In the data rows, zero lies at 4.5, halfway between 4 and 5.
Here is a table of points, one per row:
[5 4 7 5 4 4 2 8 3 4 3 8 4 2 3 5 2 4 3 8 8 5 3 4 9 5 6 3 4 4 3 7]
[4 6 6 4 7 3 2 7 6 4 4 4 3 9 3 4 6 5 4 3 4 3 5 2 4 3 7 4 8 3 5 3]
[6 3 3 4 3 5 3 3 4 3 4 3 4 2 4 3 4 4 6 7 6 6 3 3 3 3 3 5 3 3 4 4]
[7 5 3 9 4 4 6 3 4 4 9 9 3 4 7 2 4 4 4 6 5 5 2 4 2 5 4 3 1 6 3 3]
[5 5 4 9 4 6 9 4 5 8 5 3 3 6 6 3 5 9 4 5 5 6 7 3 4 6 2 3 9 7 5 5]
[6 7 4 3 5 7 7 3 5 4 5 4 5 9 7 3 2 8 5 3 5 4 9 6 4 5 3 5 8 4 6 4]
[5 4 4 4 4 5 2 3 9 4 3 4 5 2 2 4 3 3 3 3 4 4 3 3 2 3 1 4 4 4 5 3]
[4 5 3 4 5 5 6 1 9 7 3 5 3 5 2 4 4 6 3 3 5 9 3 8 3 7 3 3 8 9 4 4]
[5 6 3 3 8 3 9 3 2 5 2 4 5 6 3 6 4 2 9 5 5 5 9 9 4 3 4 8 7 5 4 4]
[4 4 3 3 6 4 3 5 3 5 3 3 6 5 2 5 5 5 4 4 2 6 4 6 5 3 3 3 8 4 7 4]
[8 5 3 4 5 4 9 3 4 4 6 5 6 3 5 6 4 5 3 7 8 3 5 3 8 4 3 7 0 4 5 5]
[4 5 3 4 4 4 4 4 4 5 6 5 9 3 9 9 4 4 5 5 5 2 3 4 6 6 4 3 2 4 4 6]
[2 5 3 3 4 5 3 1 3 3 5 6 4 2 2 4 5 4 4 4 3 5 4 4 5 6 5 4 3 4 4 2]
[3 5 3 4 5 4 4 4 4 9 4 3 4 6 7 6 5 6 5 4 2 5 8 5 3 3 3 4 9 5 2 5]
[3 5 2 3 4 4 3 3 3 4 9 7 6 2 7 9 4 4 7 7 2 4 2 5 5 7 3 3 2 5 5 3]
[3 4 4 5 4 5 4 8 2 5 3 3 3 3 0 4 2 4 4 5 4 6 3 5 9 4 6 6 2 4 5 4]
[5 4 6 2 4 4 2 5 4 4 4 5 4 4 5 2 4 5 4 4 6 5 3 3 2 6 3 3 2 4 5 7]
[4 6 1 5 6 4 4 5 2 4 3 3 7 3 8 4 4 4 4 4 3 6 5 5 6 4 3 4 6 5 4 3]
[4 4 5 5 5 4 2 8 5 4 3 3 5 8 3 7 4 5 4 3 3 5 4 4 5 6 7 4 1 4 4 3]
[5 3 5 5 5 4 2 3 4 4 3 3 4 7 4 4 3 4 2 4 4 3 7 6 3 4 4 4 8 4 3 4]
[3 6 6 4 3 4 2 3 7 4 5 1 4 3 1 4 3 6 4 6 5 5 4 6 3 6 1 3 2 5 6 4]
[3 4 3 6 5 4 9 3 3 4 7 4 9 6 9 5 4 4 2 6 4 5 7 3 3 2 3 3 6 4 3 5]
[3 3 2 4 4 4 3 8 4 4 2 3 4 4 3 4 7 4 4 3 3 3 3 4 3 4 8 5 4 5 6 5]
[6 6 8 7 5 6 8 2 4 3 7 5 4 3 9 7 5 3 3 5 9 3 4 4 5 4 5 6 2 4 4 5]
[4 4 2 2 5 6 3 5 2 5 3 3 5 6 5 3 8 5 4 3 3 6 3 4 4 3 4 3 7 5 4 5]
[5 4 8 7 3 6 9 3 3 3 7 4 3 5 7 9 4 4 5 3 7 4 6 6 2 3 4 5 2 4 3 6]
[6 6 8 3 5 4 2 4 2 5 4 6 5 2 3 3 4 4 5 5 7 3 4 2 3 3 2 3 1 5 4 5]
[5 6 2 4 5 5 3 8 5 4 3 4 4 2 1 3 4 3 4 4 4 5 3 4 4 9 7 5 4 4 6 4]
[5 5 2 4 5 5 3 8 7 3 4 3 4 4 1 4 9 4 5 4 5 6 3 5 4 5 6 4 7 3 6 4]
[5 4 3 5 5 4 3 2 5 4 7 6 4 3 2 4 6 6 9 5 5 4 3 5 5 7 2 4 0 5 5 5]
[4 4 2 3 5 4 9 4 4 6 6 3 4 4 6 3 2 5 7 4 4 5 7 6 4 6 3 5 6 6 6 4]
[4 6 4 4 4 3 4 9 4 6 3 9 5 2 1 4 8 4 4 5 2 4 5 4 4 6 4 3 2 3 5 5]
[5 3 5 4 6 6 9 3 5 5 3 4 5 7 8 5 5 5 7 4 6 4 9 6 3 3 4 5 7 4 4 3]
[5 5 9 4 3 3 2 9 3 5 3 2 4 4 4 7 4 5 5 4 5 6 4 5 7 5 8 3 1 4 2 5]
[6 4 7 3 2 5 5 3 2 4 4 4 5 4 7 6 4 3 4 6 8 6 4 3 9 2 5 6 1 4 4 5]
[2 5 4 5 3 6 5 9 7 6 4 3 4 4 0 3 6 3 4 5 3 4 3 3 5 5 9 3 5 3 3 3]
[5 2 6 4 2 5 3 5 4 5 3 4 5 4 0 5 4 4 2 5 3 4 3 3 3 3 7 3 3 5 6 3]
[7 5 4 6 4 5 2 3 5 5 3 6 3 6 3 6 4 5 4 4 2 5 2 5 2 4 4 4 2 3 4 5]
[3 5 4 6 3 6 3 4 5 3 4 2 4 8 3 4 5 2 5 5 4 5 7 3 4 3 2 3 8 3 5 3]
[3 4 4 4 3 4 4 2 3 3 4 6 5 3 5 3 4 5 6 5 3 5 1 4 8 3 4 5 3 6 2 5]
[4 5 5 3 3 5 3 8 5 4 4 3 5 7 2 2 4 3 3 5 4 3 3 3 4 4 7 4 4 4 5 6]
[5 4 5 4 5 5 5 3 5 5 3 2 3 7 4 4 3 4 5 4 4 3 4 6 2 6 5 5 5 5 2 3]
[6 6 3 3 6 4 3 1 4 5 5 7 3 3 5 3 4 5 5 4 6 4 4 1 7 2 4 4 1 5 4 5]
[6 4 6 4 5 4 2 9 6 6 4 3 5 4 2 3 6 4 3 4 3 3 3 6 4 2 9 4 1 4 2 4]
[4 5 4 4 3 3 2 3 4 6 2 3 3 7 5 4 8 3 2 5 3 5 4 4 3 5 8 5 7 4 7 4]
[3 4 2 5 6 2 3 9 5 3 4 3 4 5 2 5 8 3 4 6 4 3 4 4 5 3 7 4 6 4 8 4]
[5 3 2 4 3 3 5 2 4 4 6 6 5 3 2 3 5 4 5 4 5 4 2 5 7 7 3 6 2 3 5 5]
[3 3 3 6 6 3 2 5 9 4 4 4 3 4 3 4 8 4 5 3 3 5 4 9 4 4 6 4 7 5 9 5]
[5 4 9 5 5 6 2 3 3 4 4 5 3 2 6 8 4 3 6 5 6 5 3 3 8 2 5 5 3 3 3 6]
[5 4 4 3 3 5 3 9 2 4 3 9 5 3 1 4 3 4 3 5 4 3 4 3 4 8 5 4 2 8 4 5]
[4 4 8 5 3 6 6 3 5 5 3 4 3 3 5 4 4 9 6 5 7 4 5 3 2 3 3 7 8 6 5 4]
[4 5 4 5 4 3 1 6 4 3 3 3 5 4 7 3 6 3 6 4 2 5 3 1 9 2 4 3 5 6 5 6]
[5 3 7 4 4 2 2 2 6 6 5 7 4 4 7 3 3 2 4 3 9 4 3 3 2 5 2 3 2 4 5 2]
[4 4 4 5 3 4 3 9 5 5 2 7 4 4 0 5 6 5 4 4 5 4 5 3 5 7 4 3 0 4 4 4]
[5 4 4 4 4 5 4 2 3 5 5 6 3 3 5 6 4 6 5 4 8 4 3 3 4 4 4 4 1 5 3 5]
[4 6 5 3 5 6 7 3 8 6 5 4 3 5 4 4 3 4 3 5 4 5 9 9 3 2 5 5 6 5 3 4]
[4 4 3 4 4 5 2 7 4 5 2 5 4 3 3 5 4 3 4 3 2 4 3 5 3 7 4 3 3 6 5 3]
[4 4 5 5 5 8 5 2 3 6 7 2 3 1 4 3 3 6 3 5 4 4 6 4 3 4 3 4 7 6 6 5]
[4 6 4 6 5 4 3 2 5 4 3 3 4 1 2 5 5 9 4 4 6 3 3 4 3 4 3 4 8 3 5 5]
[4 4 4 3 3 4 2 3 2 4 4 9 4 1 5 4 6 4 5 5 2 4 5 2 3 9 4 4 2 3 4 7]
[5 3 5 5 6 3 6 3 5 5 3 3 3 9 4 6 4 5 4 4 4 4 6 8 3 4 4 3 8 5 5 6]
[3 4 4 4 4 5 8 3 4 4 4 3 9 5 6 4 5 5 8 6 4 4 8 8 4 5 4 5 7 4 5 3]
[3 2 7 4 7 5 5 2 6 5 2 4 3 9 3 4 4 6 5 4 4 5 9 6 4 3 6 4 5 4 2 5]
[4 5 4 4 4 2 4 5 4 6 3 3 4 7 5 5 4 4 4 3 3 5 4 5 3 5 6 3 5 4 4 3]
[6 3 7 5 4 3 3 4 3 3 3 2 3 4 5 4 2 2 5 5 5 5 5 4 3 4 4 4 3 4 3 4]
[5 3 4 3 4 5 9 4 4 3 8 4 7 3 7 4 4 5 7 5 4 4 4 3 5 4 3 6 3 4 3 4]
[5 5 7 7 3 5 9 3 3 4 8 6 3 4 7 7 5 4 5 6 9 5 7 5 2 4 5 7 3 6 4 5]
[5 4 4 5 4 4 3 4 9 4 3 5 5 7 1 3 5 6 6 5 4 3 6 6 4 2 7 4 9 4 8 5]
[8 4 5 4 5 5 2 9 2 3 4 3 3 3 7 5 4 5 4 4 5 5 3 7 7 6 4 4 1 4 4 6]
[4 5 3 4 5 3 2 5 9 4 3 3 4 3 4 4 4 4 5 2 4 4 3 7 3 4 6 3 4 5 5 5]
[5 6 4 7 4 5 9 4 4 4 8 3 9 3 9 9 3 4 7 4 6 5 9 5 6 4 4 7 3 4 3 5]
[5 4 3 3 3 4 6 2 3 4 9 5 3 3 5 4 5 6 4 6 2 6 5 6 2 4 2 4 9 7 4 2]
[5 4 5 5 5 4 2 5 8 3 3 3 4 3 3 4 5 4 4 4 3 5 2 5 2 7 8 4 4 4 5 4]
[3 5 4 4 8 7 2 3 9 5 3 5 4 9 2 4 7 4 4 4 5 5 6 9 4 4 7 3 9 4 5 4]
[4 5 5 6 4 6 8 4 5 5 8 7 4 5 8 3 4 9 5 4 4 6 5 4 3 3 3 3 8 3 6 3]
[5 4 4 5 3 5 1 4 3 5 4 6 3 4 5 6 3 4 5 8 8 5 3 3 9 4 5 5 2 5 2 8]
[3 5 7 4 4 4 4 4 6 3 2 2 5 3 2 3 4 3 3 5 3 5 2 9 3 5 5 5 1 4 6 4]
[5 5 5 6 6 5 2 5 3 6 6 7 3 3 8 4 4 3 4 8 6 5 3 3 5 5 3 4 2 5 3 5]
[4 5 4 4 4 4 8 3 3 3 9 7 6 3 9 5 5 5 3 5 4 4 4 3 7 4 3 7 2 5 2 4]
[6 5 6 5 6 5 9 3 4 4 9 5 5 3 9 9 4 2 7 7 6 5 3 3 8 3 4 3 2 4 5 7]
[5 5 4 3 4 5 9 4 4 4 9 6 4 4 7 5 3 5 7 2 7 5 2 4 3 5 2 8 3 5 2 5]
[2 4 6 5 3 5 2 5 5 4 4 3 5 2 1 3 3 4 4 4 4 3 4 3 7 5 4 6 2 3 3 6]
[5 6 7 3 4 4 7 3 3 6 9 6 5 4 9 8 5 4 6 6 7 4 2 3 7 5 3 7 3 3 3 4]
[7 4 5 3 4 4 2 6 3 4 4 6 3 4 5 4 5 3 4 4 3 3 4 4 9 9 3 4 2 4 3 4]
[5 3 2 4 5 3 6 3 7 5 2 4 5 9 4 5 5 2 5 4 3 3 3 5 3 5 3 5 9 6 7 5]
These points spread out most along one direction. Take the direction at right angles to it along which they spread out most. Then take the direction at right angles to both along which they spread out most. Go by this last direction. How far along it is each point below, from 0 to 99? The average is 50, and the first point in the table lies past the average. One standard deviation of the points above along it is 16.
[4 5 3 5 6 5 5 6 4 5 2 4 6 8 6 4 4 4 5 4 3 4 3 5 5 3 2 4 3 3 5 5] 60
[3 6 5 5 4 5 1 2 3 5 4 9 4 4 7 3 2 7 3 5 4 4 3 2 2 3 3 5 7 3 6 4] 25
[3 5 4 4 7 5 8 3 3 4 3 4 7 5 7 7 5 5 5 4 5 5 9 3 6 3 4 9 4 4 5 4] 73
[3 4 8 4 3 3 5 3 4 5 6 4 3 3 7 4 4 5 3 5 9 5 3 3 2 3 3 6 5 5 4 4] 46
[4 4 6 5 7 5 1 6 2 8 5 2 4 9 3 4 7 4 3 3 3 4 4 5 4 4 9 5 6 4 4 5] 79
[5 7 2 8 4 3 9 4 3 4 8 5 8 5 9 3 4 6 5 2 4 7 6 2 3 4 4 3 5 5 4 5] 41
[5 4 3 5 3 4 3 9 6 4 3 4 4 2 2 4 7 4 5 5 2 5 2 3 3 5 7 5 5 3 6 4] 48
[4 5 4 4 5 5 2 4 2 5 4 5 4 5 2 4 7 2 4 3 3 4 7 3 6 2 6 5 9 4 6 5] 61
[5 6 8 3 2 6 4 3 6 4 4 3 3 6 4 3 4 6 3 5 5 4 9 6 6 3 4 5 9 4 5 5] 64
[4 5 2 4 7 5 3 6 4 4 3 2 2 5 4 5 5 5 4 5 4 3 3 4 4 6 8 5 3 6 3 5] 60
[5 2 3 5 5 6 2 9 4 3 3 9 5 4 3 4 3 4 3 4 4 5 5 2 2 9 4 6 1 5 4 5] 38
[5 4 7 5 8 4 7 2 5 4 2 3 7 5 3 2 4 6 9 4 3 4 7 9 6 3 5 9 6 4 4 5] 68
[5 3 4 4 6 5 3 3 9 9 4 3 5 8 2 5 6 5 4 4 3 8 2 4 3 6 4 6 9 7 9 4] 33
